In the rows, zero is written as 128.
Where one turn sends some rows of the set: a few examples, then the rows asked
gulu: [127 150 112 122 107 113  85 110 116 118 124 117 124  88 127 132 152 154
 151 153 110 118 153 115 140  95 146 119]
fomot: [127 120 177 137 107 156 120 131 114  95 139 144 133 115 124 122 148 145
 141 120  63 130 142 104 126 152 104 147]
bero: [ 88 118 141 116 133 130 138 165 114 103 124 147 127 120 118  95 151 155
 138 110  86 128 171 118 118 153 124 113]
fuvub: [117  91 128 140 128 102 101 141  99 121 147 147  85 116 144  93 145 157
 166 140 131 107 129 133 139 132  92 105]
Dut: [124 118 128 102 116 145 103 108 119 143 152 148 117 126 102 150 139 122
  97 114 136 113 156 169 139 159 115 152]
tugot: [153 111 129  99 111 130  91 115 120 156 157 118 115 109  97 123 133 125
 112 113 149 102 164 147 137 162 111 142]
rit: [149 119 145 108 114 120 105 114 103 150 153 120 101  99 100 139 148 113
 125 133 156  99 159 111 145 166  86 140]
donu: [124 132 161 100 128 106 110  94 107 148 130 114  97 102  90 154 157 121
 131 151 144 109 150 118 137 159 108 124]
gobe: [128 113  74 116 104 160  92 116 101  91 126 109 105 102 116 118 161 139
 149 127 115 133 163 126 154 128 129 162]
fum: [141 109 153 131 132 125 122 152  71  98 120 143 114 128 103  96 180 141
 141 136  84 134 171 103 139 160  79 127]
labi: [117 122  90 132 107 120  76 107  89 120 125 121 108 127 109 139 177 140
 141 150  87 127 141 165 149 103 111 149]
gasub: [120  97 130 109 136 107 121 150 112 122 145 163  83 110 143  88 148 148
 152 139 115  96 151 151 146 138 131 104]
Vako: [136 117 177 118 112 135 116 133 109 112 130 132 124 128 106 104 158 146
 126 126  39 110 150 144 132 151 115 135]
fubes: [ 98 110 137 145 121 117 118 166 103 121 141 145 139 134 120 102 151 160
 130 103  79 112 145 126 116 146  85 111]
medas: [172  93 123 138 128 145  93 126  71  92 136 146  89 114 127  99 145 160
 134 136 108  85 128 145 134 148 106 127]
Zokem: [130 160 152 112 140  81 102 141 100 145 140 141 133 124 104 111 157 117
 127 160  92 138 140 144 112 144  89 140]
lal: [119 110  77 113 133 121  82 104 119 136 137 116 122  92 102 109 177 161
 111 143 101 107 145 124 157 155 137 131]
Nopob: [ 95 110 153 131 126 146 113 104 111  86 133 148  77 110 142 123 133 154
 149 140  94 103 113 145 128 141 125 137]
fos: [149 171 149 102 127 113 128 161 104 113 146 151 133 105 127 100 136 113
 115 135 115 120 158 106 130 152  93 152]
Kikab: [104 111  79 118 118 141 113 119  96 114 144 143  98 108 116 134 187 127
 112 135  93 101 148 129 174 155 106 167]
pim: [133 100 143 105 150 132 119 125 109 110 136 181  86 102 132 106 161 144
 146 159 108 119 149 140 149 154 150 119]
susi: [106 129 126 131 105 105 104  89 137 115 158 142 126 111 127 106 147 141
  93 155 112  98 156 132 145 154 118 176]
pifa: [103 111 155 121 150 126 120 137  99 106 113 150 124 124  97 103 179 155
 140 143  81 155 166 112 124 163 114 116]
zin: [103 153 131 109 127 116 139 162  88 110 137 125 110 131 116 127 153 100
 143 126  99 129 128 133 111 152  77 162]
guvod: [162 111 155 117 115 129 111 152  88 102 120 113 121 125 103  78 157 151
 138 122  70 113 173 127 131 150 105 123]
tosa: [130 127  99 105 118 117 144 132  93  95 118 118 118 127 113 152 182 126
 161 148 123 115 143 133 119 128 160 137]
rideg: [112 144 113 136 119  92 100 112 102 140 141 150 119  93 125 146 178 145
 117 162  95  89 136 108 161 121 108 124]
Ramu: [161 157 136  98 142 119  97 128 122 122 134 124 155 116 105  88 138 148
 103 140 108 141 133 124 121 164 121 135]
rar: [127 133  90 119 113 126 114 132 111 114 145 133 117  72 134 116 160 144
 122 133 124  86 160  78 165 142 122 132]
Lemi: [126 107 153 155 115 138  94 140 111 112 141 131 148 124 116 109 145 167
 144 115  83 140 132 104 111 147  91 122]
boki: [125 128 124 111 116 163 108 109 104 112 135 148 119 128 109 163 133 131
 110 114 161 137 156 146 132 147 111 148]
lig: [139 130 118 130 126  99 116 114  79 111 124 122 113 107  99 157 185 123
 159 176 110 102 146 121 103 136 138 146]
fek: [138 148 116  98 129 152 133 148 105  86 131 107 133 123 115 106 135 135
 123 106 118 133 119 111 121 172 103 154]
Zefas: [114 149 106 126  87 126 113 136  89 100 131 137 103 106 140 147 158 123
 148 135 102  99 160 130 157  91 110 150]
kigad: [114 145 129 108 117 113 124 127  79 120 116 118 101 136 101 159 143 136
 118 119 155  93 150 150 127 129  95 112]
Tenar: [115 148 149  90 121 114 128 113 103 124 113 104  95 110  99 151 141 130
 133 132 152  98 159 130 128 141 127 110]
Sot: [115 118 105 129 104 125 115  99 133  94 155 142 134 129 139 109 152 149
 107 141 144 133 145 114 164 151 108 170]
Gog: [128 132 118 121 124 134  97 109  84 117 119 125 120 140  96 160 139 148
 118 121 166 131 144 150 121 131  99 120]
vemat: [134 151 131 110 141 122 127 136  98 116 144 145 138 139 110 119 158 132
  84 131  91 118 109 131 137 176  82 152]
pir: [147 136 121 143 108  94 106 121  80 113 142 121 109  89 112 126 160 119
 140 164 117  70 165 110 106 140 112 161]
nagu: [103  99 146 148 129 129 100 109 104  99 139 147  83 109 144 116 140 158
 169 149 124 126 114 118 132 139  98 124]
Seto: [134 134 124 133 103  96  91 104 118 119 151 115 121  88 117  96 137 137
 114 156 111  73 170 128 116 146 128 164]
Gefis: [122 116  82 109 110 111 145 141  97 102 133 127 125 159 123 139 184 138
 136 130 129 112 131 152 147 127 129 135]
rif: [126 107  82 124 111 115 114 115 117 104 143 124 140 157 126 115 169 160
 122 133 146 137 128 137 159 137 113 142]
rig: [131 156 137 100 130 111 109 152 107 113 126 105 126 109 109  99 132 118
 163 137 117 154 152 122  95 140 114 144]
gusas: [132 104 134 127 121 143 105 120  95  92 133 136  83 116 133 102 131 162
 131 128  86  72 120 170 128 140 127 129]
vugi: [116 138 119 107 142 118 106 130 103 120 125  96 133 142  90 114 155 139
 132 130  94 148 103 150 103 163 102 142]
Babo: [165  92 137 131 147 147  99 117  80  97 137 176  89 107 127 115 166 149
 142 160 113 119 135 126 146 158 117 131]

vemat -> Zokem
gasub -> Nopob
Now these:
susi -> lig
pifa -> Lemi
boki -> rit
labi -> lal

